One turning vector, and how many steps it has turned:
The counts run from 0 to 565.
[124  84 130 129 143 113 116 122 120 119 142 123 138 134 104 120 140 109
 139  88 117 187 155 163 172 134 144 117  99 123 145  81 109  88 148 138
 161  86  78 137 146 104 181 165 150 184 118 135 133 109 175  96 134 120
 132  99  85 157 129 155 147 109 108 124 193 124  93 122  93 146 146] -> 75
[ 95 127 110 137 138 165 113 102  79 115 141 111 134 140 101 112 135 137
  98 122  75 182 137 150 156 141 107 130 129 183 122  70 105 146 122 156
 114 116 139 138  98 103 142 152 200 155 123 158 116 120 172  72 127 144
 108  88  88 178 130 135 120 131 105 144 156 128  94 137 103 132 144] -> 385
[177 150 165 157 179 148 107  95 112 133 155 118 140  86  99 114 157 170
 112 110 131 144 161 150 164 152 105 132 101 102 138 151 121  94  81 142
 133 128 146 114  87 142 145 130 137 142 161 124 100 129 172  90 148 145
  87 121 136 149 133 107 118 144 111  69 169  91 133 100 136  77 145] -> 113
[113 131 118 141 168 132  84  69  97 135 132 123 161 125 117 123 137 185
  96 100  99 135 140 157 156 135 106 129 136 137 134 125 133  84 136 160
 134 145 146 145 123 111 132 141 160 183 140 115  77 136 172  88 140 156
  79 136 120 181 165 101  79 129 146  68 136 105 146 140 122 130 137] -> 0
[151 119 164 131 149 117 115 109  98 149 134 161  89  86 141 127 154 122
 128 112 117 130 172 143 169 175 148 142 111  87 128 163 114  82 121 131
 126 132 137 132  99 124 154 151 135 157 154 131 137 130 138  77 169 122
 139 113 117 167 104 121 158 122  81 104 198 116  73 115 146 101  93] -> 559
[118  91 114 106 121 122 122 130  89 164 173 123 130  91 135 145 141 149
 127 113 112 161 133 139 172 140 136 111 106 115 137 138 115  61 159 136
 133 112  97 132 132 104 131 170 135 191 119 121 134  98 163  89 162 142
  86 131  88 164 131 144 153 118  75  99 170  92  89 129 115 142  93] -> 476
[154 143 171 159 181 137  90  70  89 116 119 119 134 110 104  99 158 160
  99 108 106 152 166 137 164 172  93 135 124 115 133 136 105 119  76 152
 135 124 139 110  95 119 161 128 153 121 153 131  96 132 156  99 140 132
 100 105 118 169 129 106 107 135 131  78 181 113 133 121 142  82 139] -> 365
[162 124 127 120 142 179 129 124 105 113 198  96 151  99 119 131 158 141
 134 144 137 165 143 142 160 137 117  97  74 114 106 108 131 141  69 125
 159 134 135 120  61 130 118 115 144 157 145 145 136  85 187  89 123 143
  83 112 149 142 140 142 129 138  93 124 168 101 127  95 121  73 152] -> 180
[126 108 162 149 166 123  74  74 103  85 117 115 130 124 105  96 164 124
 109 105 100 166 194 143 167 191 102 120 113 123 131 131 108 115  83 134
 156 115 124 109 108 130 173 122 133 139 132 136 111 115 147 111 142 120
 121  87 119 161 123 117 116 115 126  90 198 140 124 108 144 101 154] -> 514
[130 101 154 136 159 110  76  65  90 113  89 118 111  98 150 114 161 147
  99 100  87 132 178 155 167 169 104 149 148 114 126 141 113  83 116 152
 123 144 139 126  92 115 145 128 145 137 134 148 126 124 119  79 137 130
 134 101 117 182 115 105 119 108 108  84 196 145  89 135 127 118 101] -> 451
[102 119 161 155 162 110  99  77 115 106 121 147 157 147  80 111 135 106
 107  92  78 161 195 130 188 161 133 150 109 130 146  85 121 119 137 125
 149 106 129 134 140 129 170 151 144 165 145 122 102 143 166  91 139 106
 118 105  90 171 156 119 110 115 120  99 173 132 130 136 118 116 141] -> 406
[122 114 139 143 165 114  72  73 107  97 100 126 128 133 113  86 144 129
 113  82 118 165 166 167 160 189 116 116 122 129 131 116 102 102 103 161
 164 100 110 138 124 109 182 141 163 169 122 133  98 128 158 114 155 122
 132  86 123 165 137 111 100 114 146 106 194 148 113 111 137 130 162] -> 297
[152  83 138 119 156  96  94  99 133 131 138 144 126 101 136 132 149 133
 154  87 139 125 177 173 170 152 153 115  98  66 139 137 137  55 147 129
 173 130 106 138 129 126 144 148 108 203 131 128 124 109 153  95 152 127
 130 119 135 148 136 131 136 111 101  80 189 121 109 114 126 124 122] -> 543
[122 106  87 101 125 128 121 107  93 161 154 102 129 111 167 141 141 154
 115 116 119 147 117 172 150 106 123 124 142 116 115  88 132  78 159 172
 139 143 124 164 100  74 106 155 191 184 127 136 131 113 165  73 120 154
  87 135 115 177 137 138 126 123 112 111 141 112 105 146  87 148 104] -> 419
[118 157 131 148 145 186 135 105  91 131 158 131 138 117  99 120 132 140
 103 120 100 162 146 133 164 136 110 150 111 161 114  87 131 157  99 133
 118 140 170 139  78 125 124 140 192 148 162 145 114 137 184  58 124 137
 102 104 119 168 135 116 130 147  95 135 139 114 117 133 103  96 133] -> 386
[119 136 119 139 138 138 145 128 111 156 170 129 139 138 107 101 115 113
 130 104 128 205 114 135 163 149 140 121 109 127 119  68 106 134 137 153
 152  83 102 157 127  95 174 175 191 170 134 125 120 125 198  96 130 121
 102 109  80 170 139 144 137 131 118 145 168 110 122 130 102 123 151] -> 442
[126 120 119 119 163 118  81  67  96 135 130 122 145 112 143 124 143 183
 112 100 110 128 143 154 159 169 103 111 135 114 132 154 131  63 133 160
 145 148 129 138 117  99 131 147 146 178 134 117  86 120 159 109 155 145
  70 138 130 175 167 102  90 128 143  67 159 108 129 132 138 132 122] -> 532
[124 128  96 104 123 139 145 123 101 173 182 156 118 116 156 141 116 118
 149 120 147 146 123 158 153 142 158 123  99 115 102 105 141 106 150 137
 141 135 149 177 100 109 122 166 182 207 147 130 135 117 189  61 145 132
 114 124 133 166 144 137 151 134  99 150 152 111  91 130 114 131 112] -> 357
[117  87 159 139 152 106  96  99 117 103 111 139 126 128  99 120 149 108
 120  82  80 160 197 152 184 151 141 145 106 115 150 100 120  96 150 128
 144 107 109 132 146 130 175 152 127 173 125 131 122 130 156  81 141 107
 149 105  85 171 124 127 136 101 101 104 185 137  99 135 115 129 132] -> 240
[105  89 114 108 112 123 119 124  89 151 161 130 124 107 138 139 149 129
 128 121  91 166 142 129 174 140 136 118 115 120 133 111 111  76 162 129
 135 116 105 125 127  98 131 176 136 173 112 137 148  99 157  78 145 130
  97 121  71 178 120 160 163 108  74 116 179 113  80 136 107 142  87] -> 7
[105 123 141 146 153 109 118  89 120 128 116 140 145 154  99 104 125 106
 111  80  97 177 158 152 175 145 143 139 119 129 136  65 116 115 150 149
 153  92 116 159 149  98 174 166 175 176 137 121 107 144 169  91 127 111
 124 110  81 181 157 125 107 125 132 118 171 134 128 145 100 136 151] -> 189
[145 130 149 130 161 117  90  75  86 121 112 129  97 112 158  86 155 114
 125 108 138 155 156 145 161 206 107 120 124 103 108 139 109 117  75 159
 153 128 135 137  76  98 163 134 168 134 144 128 126 120 136 104 152 115
 130  92 137 170 126 121 128 127 129 117 200 143  98 117 147 101 119] -> 147
[125 104 108 103 119 148 139 131  99 140 205 117 162 100 114 146 139 159
 133 136 116 168 133 124 176 134 121  98  78 116 125 127 134  97 134 120
 153 126 108 123 111 118 119 153 124 192 134 131 129  86 184  86 139 143
  53 138 108 161 159 152 133 129  81 103 151  76 123 119 118 105 124] -> 93
[137 122 121 108 125 151 144 130  92 170 169 143  97  87 148 145 145 128
 127 123 125 143 147 154 160 130 147 147 112 114 119 114 126  95 143 129
 111 141 150 144  80 125 125 155 161 160 144 140 150 123 165  43 149 134
 129 113 112 166 101 136 174 126  61 138 173 116  60 128 114 119  91] -> 306
[136 149 141 139 152 149 131  84 109 137 159 184 146 116 114 123 134 115
 133 113 125 123 177 135 178 162 138 147  83 107 120 116 151 135 111 107
 148 158 174 153  86 152 127 136 150 181 179 123 111 138 182  67 143 110
 107 119 145 163 173 111 131 132 103 123 150 123 128 125 142  87 129] -> 490
[113  96 144 143 140 136 125 121 120 113 153 116 165 140  73 121 143 125
 120 101  91 193 164 138 186 123 133 126  86 140 145  85 116 115 140 116
 155  93  97 116 141 132 169 160 132 171 124 136 115 118 188  89 131 122
  98 105  67 153 138 149 132 118  98 110 167 108 126 124 101 122 157] -> 241
[147 139 106 118 143 155 129 100 109 137 170 142 136 110 147 141 131 126
 132 123 143 119 142 164 152 121 141 141 106 111 106  90 161 136 116 145
 147 165 175 167  62 121 101 124 182 188 162 142 127 123 191  53 118 142
 110 125 170 163 155 119 116 134 105 136 139 122 119 122 105 106 131] -> 186
[ 95 110 104 115 124 148  99  98  58 123 137 100 115 124 147 108 147 137
 101 133  84 174 136 133 158 163  95 118 133 155 107 100  99 122 120 152
 123 125 136 128  87  90 128 146 189 139 120 161 141  98 149  79 129 136
 102  92  94 185 116 132 130 120  97 139 174 133  88 134 110 128 112] -> 534
[114  97  94  87 114 127 136 112 101 148 179 145 111 114 163 135 130  98
 155 126 135 160 125 146 155 165 152 106  98 107 103 105 129 108 145 129
 165 125 123 157 105  98 128 162 170 198 128 132 152  93 174  79 141 122
 109 115 123 168 150 160 157 119  87 159 176 129  88 128 120 139 112] -> 208
[ 97 112 125 125 134  93 106  83  97 144 114 128 123 145 134 102 138 115
 109  98  93 173 145 132 178 157 125 133 145 111 125  77 109  97 162 161
 140 107 114 151 137  73 161 170 179 153 133 130 125 138 151  87 120 120
 110 110  75 193 147 139 117 120 126 110 173 131 115 157 100 148 110] -> 338
[127 110 116 131 134 158 124 145 102 125 179 100 126 117 102 116 155 125
 125 117 127 200 131 162 158 148 128 108  89 156 129 101 104 124 109 141
 143  86 101 120 107 113 165 151 166 160 112 144 140  98 178  97 144 138
 121  89  92 150  99 154 161 119  92 153 183 109  79 106 107 120 157] -> 328
